(in the rows, 128 means zero)
Each run below is a few steps of one of 8 hidden systems, one row a step.
kub, run 1:
[[139 113  79  93  85  96 115 176 109 154  88 134 117  92 167 128 121 136]
 [114 108 193 121 165 155 106 132 137 129 162 198 127 130 138 118 129 167]
 [128 132 113 143  97 113  95 135 144 142  99  93 190  72 101 143 140 114]
 [ 95 120 131 140  92 164 146 122  86 133 153 164  91 137 138 157 115 169]
 [133 111 137 128 184 112 110 107 108 122 141  99 147  84  88 125 151  92]
 [164 144 123 161  77 159 153 113 126 117 135 116 129 140 142 158  81 136]
 [ 85 129 114 123 174 113 153 101 134 122 145 125 103 148  83 120 165 120]
 [190 129 105 110 120 136 137 151 110 116 111  86 122 119 157 122 102 118]
 [106 142 152 142 153 126 152 105 175 108 135 179 113 165 125 127 124 135]]
godo, run 2, 9 rows:
[[ 80 171 169 158 154 169 131 143 113 144 138 130  89 196 107  78 180 132]
 [192 100 125  70 120  80  93 131 172  99 100 116 167 116 121 120  81  85]
 [ 66 129 145 160 113 133 130 129 113 153 156 172 107 181 205 139 154 165]
 [153 121 123  94 167 104  88 152 149 148 108 116 144  97  50  69 150  95]
 [117 109 161 122  74 132 105 135  93 116 126 154 138 125 214 178  92 151]
 [ 82 131 120 158 172 105 116 101 132 164 153 131 131 121  61 105 186 103]
 [199 119 121 109  73 148 101 164  97 140 109 127 131  96 152 129  68 131]
 [ 50 132 162 154 138 126 128  82  95 106 153 120 121 161 107 154 164 108]
 [212 126  83 150 126 103 118 137 151 167 123 118 141  98 120 100  94  99]]
Dobu, run 3:
[[138 134 106 100 182 144 157 138 137  98 120  42 142 119 127 115 179 134]
 [153 166 161 155  92 159 153 136 162  96  96 172 122 126 128 141  69 138]
 [134  78  90  90 163 103 142  96 161 138 181 148 126 151 129 126 132 152]
 [130 155 148 105 144 177 132 181 135 111  91  89 138 110 129 100 164 156]
 [122 125 132 130 105 108 136 117 167 108 110 200 128 105 119 154  79 132]
 [130  88  86 109 160 140 135 128 122 165 176 122 125 117 138 120 165 175]
 [119 158 154 110 122 157 128 164 123 101  76 122 120  96  73 113 129 128]
 [129 105  89 135 101 107 154 101 140 123 136 158 127 100 140 175  93 141]
 [130 127 118 128 173 168 148 134 111 149 163 118 100 131 104  99 164 155]]
kivu, run 4:
[[138 113 175  97 120 123  92 132 126  91 107 129 168  90 119 147 107 115]
 [ 93 121 113 159 129 123 152 107 144 132 151 157 134 127 173 165 139 161]
 [144 123 123 116 160 142 118 160 114 155 123 147 109  86  89  96 141 140]
 [127 122 155 120 112 149 134 110  99  82 127 100 143 108 136 178 105 126]
 [124 131  83 166 138 118 160 104 157 154 147 144 123 121 119 131 132 136]
 [161 129 127  89 127 158 132 161 109 122 113 127  98 121 106 105 110 141]
 [114 137 139 129 137 126 151  92 141  81 126  93 147 137 120 159 128 110]
 [159 133  96 146 133 114 144 134 169 154 126 160 120 130 144 111 111 136]
 [121 121 157  78 141 154 128 146 120  97 121 131 112 147 106 113 131 147]]
Ped, run 5 (9 x 18):
[[163 116 128 142 178 121 137 107 145 145 159 173 108 119 106 109 110 119]
 [123 113 132  85 102 157 111 138 131 122 141  89 150 156 106 119 143 155]
 [ 96 155 131 144 120 111 148 146 150 107  84 153 123 119 164 145 130 131]
 [157 101 109 123 170 114 122 125 121 155 155 149 116 102 122 112 127 125]
 [111 124 166 110 103 165 106 129 117 112 139 111 149 145 114 134 137 150]
 [100 147 103 145 115 101 145 130 148 122  93 138 127  99 130 150 132 120]
 [157 104 114 126 154 136 133 127  95 150 164 136 104 121 141 122 121 136]
 [107 135 168 123 122 149 118 115 125  97 127 102 149 138  97 138 138 125]
 [130 137  91 146 106 109 152 128 155 131 108 138 132 112 139 148 111 130]]
das, run 6, 9 rows:
[[114 139 130 106 112 174 151 169 185 131 115 181 122 135 119 108 134 211]
 [ 84 108  90  74 109 101 138 137 182 107  95 131 159  99 108 152 147 162]
 [103 111 117 127 139 121 147 140 136 125 118 190 124  67 175 165 125 174]
 [119 113 133 117 142 147 128 122 154 124 133 175 140  66  62 136 121 163]
 [102 117  94 137  85 140 145 115 108 120 123 124 139  67 109 186 119 158]
 [111 141 110 157 167 133 183 107 125 111 129 160  93  80  97 154 122 136]
 [174 121 100 114 125 170 161 130 122 110 131 107 122  76  85 138  98 153]
 [105 152 108 146 111 167 192 116 141  98 124 120 109 128 109 161 121 161]
 [154 139  72 117 148 127 179 138 167 113 102 120 108  99 111 126 118 142]]
godo, run 7 (9 x 18):
[[ 62  99 129  85 125 103 124 143 147 113 103 182 137  87 152 160 149 173]
 [111 102 102 121 170 136 122 150 113 157 136 146 131  46 120 125 168 166]
 [117 128 146 128 106 179 125 141 103 110 111 127 149  51 100 162 119 164]
 [101 120  90 155 120 130 162  88 114 115 141 112 130  77  95 181 130 132]
 [168 148  90 157 128 170 174 130 102 134 133  97  99  98 107 133 111 140]
 [132 150 137 128 129 159 172 102 127  72 123  86 116 141 100 152 110 121]
 [150 141  88 149 142 120 184 106 173 110 130 111 120 147 148 140 114 128]
 [138 151 123 105 146 156 168 153 152 109 117 127  89 169 127 103 131 152]
 [128 122 137  83 159 119 146 129 174  83 111 117 140 141 145 129 135 134]]
filub, run 8, 9 rows:
[[114  85  96 143 132 146 111 112  62 174 189  97 140  84 133 151 165 160]
 [127 178 136 203 120 169 145 122  83 122 113  81 131  86 100 148 135 101]
 [164 111  87 142 116 127 167  76  93 114 162 108  95 127 110 165  76 106]
 [143 138 110 140 152 158 161 108 137 128 162  60 123 184 123 104 157 137]
 [131 167 146 125 121 129 159 119 152  72  89 111 108 165 108 129  99  92]
 [147 102 104  86 148  96 147 116 172 117 142 149 113 174 156 119 109 133]
 [121 141 158 101 143 145 114 162 167 125 110 133 141 162 122  83 156 148]
 [101 124 150  95 113  95 109 138 146 102  87 168 137 112 135 144 111 121]
 [127 101 113 120 147 115 112 143 136 164 144 169 132 103 151 115 144 160]]
Ped, run 9 (9 x 18):
[[111 133  78 154 108  87 107 115 148 168 125  72 167 132  99 121 174  96]
 [164 152 143 145  92 159 129 159  81 137 112 146  81 151 177 121  84 122]
 [102 124 137 121 163  75 110  91 132 117 130 108 130 155  84 115 150  59]
 [182 139 116 158  75 145 111 147 145 161 129 110 159 147 180 120 104 138]
 [ 94 151 149 120 146 106 126 133 113 129 108 165  69 172  93  96 136  90]
 [169 109 114 112 120  98  89 136 136 144 124  76 179 129 171 123 133 104]
 [107 160 176 173 116 141 117 136 131 147 128 196 100 165 136 106 116 123]
 [137 110  89  89 125  80  93 141 120 151 111  91 137 119  97 102 147  92]
 [129 137 175 155  96 143 106 135 105 131 133 149 130 162 202 139 109 129]]
kub, run 10:
[[ 89  95 101  98 120 129 138 116  89 120 142 130 112 107 130 165 143 157]
 [161 126 143 157 174 147 129 120 110 131 145 125 131  82 133 130 125 121]
 [139 135 116 142 102 138 147 100 153 113 131 127 135 125  80 148  96 127]
 [110 119  93 115 149 136 160 119 117 119 144  99 110 133 129 138 154 147]
 [163 141 127 135 162 133 151 138 127 111 110 130 106 109 132 120 109 113]
 [137 121 113 115 128 119 144 110 174 117 135 144 136 143 116 132 113 138]
 [123 136 106 116 137 139 145 153 143 136 118 113 122 126 133 112 154 154]
 [132 131 138 114 139 127 134 142 135 112 101 155 111 104 133 132 112 130]
 [133 109 114 124 132 122 121 123 159 139 141 145 151 112 129 130 126 149]]
gogu, run 11, 9 rows:
[[133 149 120  90 189 132 180 163 108  67  66 121  83  47 118 141 124 117]
 [177  74 131 108 116 161 141  82 158 105 189 146 164 126 143 170  73 178]
 [101 158  78 145 123 172 172 137 160 142 126  66 134 138  82 114 188 171]
 [107 115 111  68 143 120 159 160 123  87  84 155  95  81 160 156 124 161]
 [149  90 140 129 175 167 140  92 141 122 192 127 158 108 125 147 131 172]
 [123 144  85 124  92 157 142 157 158 133  95  84 160  90  96 130 151 167]
 [ 81 104 115  98 132 138 162 127 105 109 134 166  90 109 140 166 131 174]
 [160 105 106 122 173 152 140 115 117 122 159  82 148  76 116 138 141 142]
 [128 141 117 127  80 176 148 146 142 116 108 128 139  99 114 150 111 177]]
gogu, run 12:
[[139 144 168 153 165 119 112 119 116 104 113 102 146 101 132 133 131  79]
 [149 129 117 149  84 113 113 125 152 156 131 169 134 135 126 130  91 125]
 [102 126 133 114 130 126 116 128  98 140 140 110 100 173 106 105 157 112]
 [140 144 149 139 136 107 121 138 117 105  93 123 132 113 168 138 116  92]
 [145 123 133 149 125 124 123 106 148 148 157 171 122 149 110 120 100 121]
 [122 133 125 106 113 121 107 145 117 136 114  90 131 159 119 104 153 110]
 [114 144 157 147 137 114 132 131 126 113 104 160 113 128 163 139 118 108]
 [152 110 122 131 144 105 109 109 143 152 154 141 135 136 105 110 121 108]
 [118 144 150 126  97 140 104 153 119 135 113 115 132 156 135 110 139 128]]
Dobu, run 13:
[[ 60  85 126 147 133 129 154  49 111 105 195 147 140 107 130 208 136 168]
 [170 164  75 160 151 150 138 162 144 184 118  81 119 117  68  57 166 122]
 [133 121 143  65  76 139 142 128  84  65  98 135  85 142 127 168  60 120]
 [111 128 110 182 192 117 177  73 169 119 167 120 149 112 141 157 155 131]
 [203 144 129 113 113 182 119 170 135 153 125 113 119 153 104  67 109 141]
 [ 78 112 142  72 123 102 147 105 149  56 105 140 125 148 129 168 113 128]
 [156 138 102 180 168 137 151 136 166 163 141 134 148  96 178 121 146 156]
 [141 114 163  75 115 155  96 150 119 126 132 163 113 149  74  90 109 144]
 [ 84 119  97 107 123  96 146 117 154  99 101 110 154  96 144 172 149 139]]
kivu, run 14 (9 x 18):
[[ 70 112  99  97 122  92 145 107  78 106 117 134  82 122 110 162 134 110]
 [176 135 108 164 168 135 136 131 111 155 150  86 126 122 161 108 140 112]
 [132 143 156 140  79 166 116 124 133 124 134 137 131 149  72 121 101 130]
 [109 110  76  92 113  81 136 117 129 120 122 109 119 141 135 145 136 118]
 [141 161 141 154 157 143 141 152 121 136 116 121 102 150 157  97 143 119]
 [135 116 162 114 118 120  93 110 143 120 137 138 155 145  91 122 112 106]
 [103 120 107 120  98 114 130 141 138 134 121 125 137 141 175 143 142 149]
 [112 141 144 138 161 124 120 142 113 138 119 146 104 125 113 103 151 111]
 [147 107 148 120 112 128  96 120 109 125 139 114 153 122 144 141 112 120]]
filub, run 15 (9 x 18):
[[145 143 104 126  89 129 147 127 106 126 130  88  95 202 169 126 108 112]
 [121 139 161 133 173 102 125 101 143 110 137 125 116 190 121 101 138  78]
 [166 133 130 119  93 103 108 140 179 130 107 132 147 172 154 108  97 109]
 [ 87 115 153 101 123 110 100 136 125 143 135 175 104 187 138 105 142 129]
 [130 128 143 123 131  83  79 153 141 144  97 124 165 112 151 112 148  95]
 [126 117 159 147  99 129  92 140 111 156 137 194 121 127 154 126 107 136]
 [110 107 123 130 117 101  76 124 100 164 140 113 150 115 103 121 157 106]
 [128 146 143 178  96 134 113 139  86 148 118 126 126 118 172 139 122 114]
 [136 113 128 151 134 111 108  93  92 149 162 134 114 130  94 131 120  90]]
das, run 16:
[[ 77 106 122  95  62  82 124  94 104  81 112 107 130 164 156 190 109 101]
 [158 126 114 183 211 108 142 121 152 172 164 168 114 118 169  98 146 122]
 [143 129 171  79  93 177  81 170  92 125 107 111 135 118  72  96 121 138]
 [ 80 122 118 149  96  88 142  67 141 102 144 112 146 171 155 184 125 106]
 [172 141 107 158 186 111 127 160 123 177 122 150 102  94 148  83 142 108]
 [124 110 181  70 105 176  99 133  93  95 138 112 127 151  84 123 120 140]
 [116 138 107 181 106  88 141  87 170 130 130 111 164 148 160 162 129 104]
 [147 139 115 123 158 126 124 175  92 168 113 160  73 118 128  78 140 117]
 [122 102 170  77 123 152 107 107 124  84 149  89 159 151 105 140 129 135]]

Name the system that made each run.
run 17, 2 rows:
[[108 128 145  51 156  94 113 158  99  73  58 124 104  85  80 119 129  82]
 [139  89 136 162 160 129 134  95 132 132 184 171 153  95 214 176 114 162]]
 => godo
run 18:
[[190 116 137 114 155 118 115 129 154 119 138  94 156 138 167 114 114 111]
 [114 151 156 146  92 153 113 148 129 147 124 156 111 183 143 106 127 141]]
 => das
run 19, 2 rows:
[[181 110 114 122 193  70 126  91 137 123 153 117 114 152 134 109 111  61]
 [150 150 170 151  95 172 107 158 147 148 140 147 133 196 176  95 118 159]]
 => godo
run 20 (2 x 18):
[[ 93 146 161 106  90 121 103 141 152 105  95 110 149 178 138 123 142 120]
 [137 140 104 154 139  82 125 149 152 164 102 164 120 111 166 113 129 110]]
 => Ped
run 21:
[[133 110 140 139 118  92  87 137 101 138 129  87 170 140 252 150 149 108]
 [ 72 150 170 191 126 145  95 127 121 185 153 187 124 147  91  95 166 135]]
 => kivu
run 22, 2 rows:
[[112 154 153 162  67 126 115  97 113  92 109  42 174 165 136 166 127  78]
 [134 157 120 194 125  90 145 102 141 160 146 151  90 215 183 113 116  83]]
 => Dobu
run 23 (2 x 18):
[[161 141 143 163 133 163 152 107 102 133 170 145  80 179 144 119  93 126]
 [126 134 127 104 156 102 121 109 156 104 116  76 143 155  77 105 151  80]]
 => kub
run 24 (2 x 18):
[[111 140  82 156 149 112 185  87 121 137 147 164  54 138  62 129 112 108]
 [179 108 109  86 135 163 139 126 106 104 153  25 144 151 149 130 137 137]]
 => Ped
run 25 (2 x 18):
[[161 111 108 105  98 150 150  94 167 113 150 152 123 134  44 136  74 151]
 [130 137  73  81 132 129 187 146 154  85  95  84 107 130 144 139 132 150]]
 => kivu
run 26:
[[122 147 144 122 139 105 138 132 176 104  92 174 114 138 111 119 105 109]
 [144  99 138  85 158 121 125 132 151 109 142 137 139 146 172 123 129 149]]
 => kivu
run 27, 2 rows:
[[194 105 114 118 140 144 139 132 130 129 137 174 114  62 108 135  69 148]
 [ 87 135 117 141  98 191 159 112 127 123 150 115 131 118  66 151 145 182]]
 => das
run 28 (2 x 18):
[[112  96 131 120 114  61  88 112 140 146 138 183 134 155 174 136 112 106]
 [100 120 150 114 143 154  99 167 103 164 142 127 128 145 155  93 187 164]]
 => kivu
run 29:
[[121 137 145 156 119 142 136 123 142  97 105 120 168  74 148 171 121 138]
 [125 112  93 137 135 131 156 105 123 147 160 173  90 106  86 136 113 144]]
 => Ped
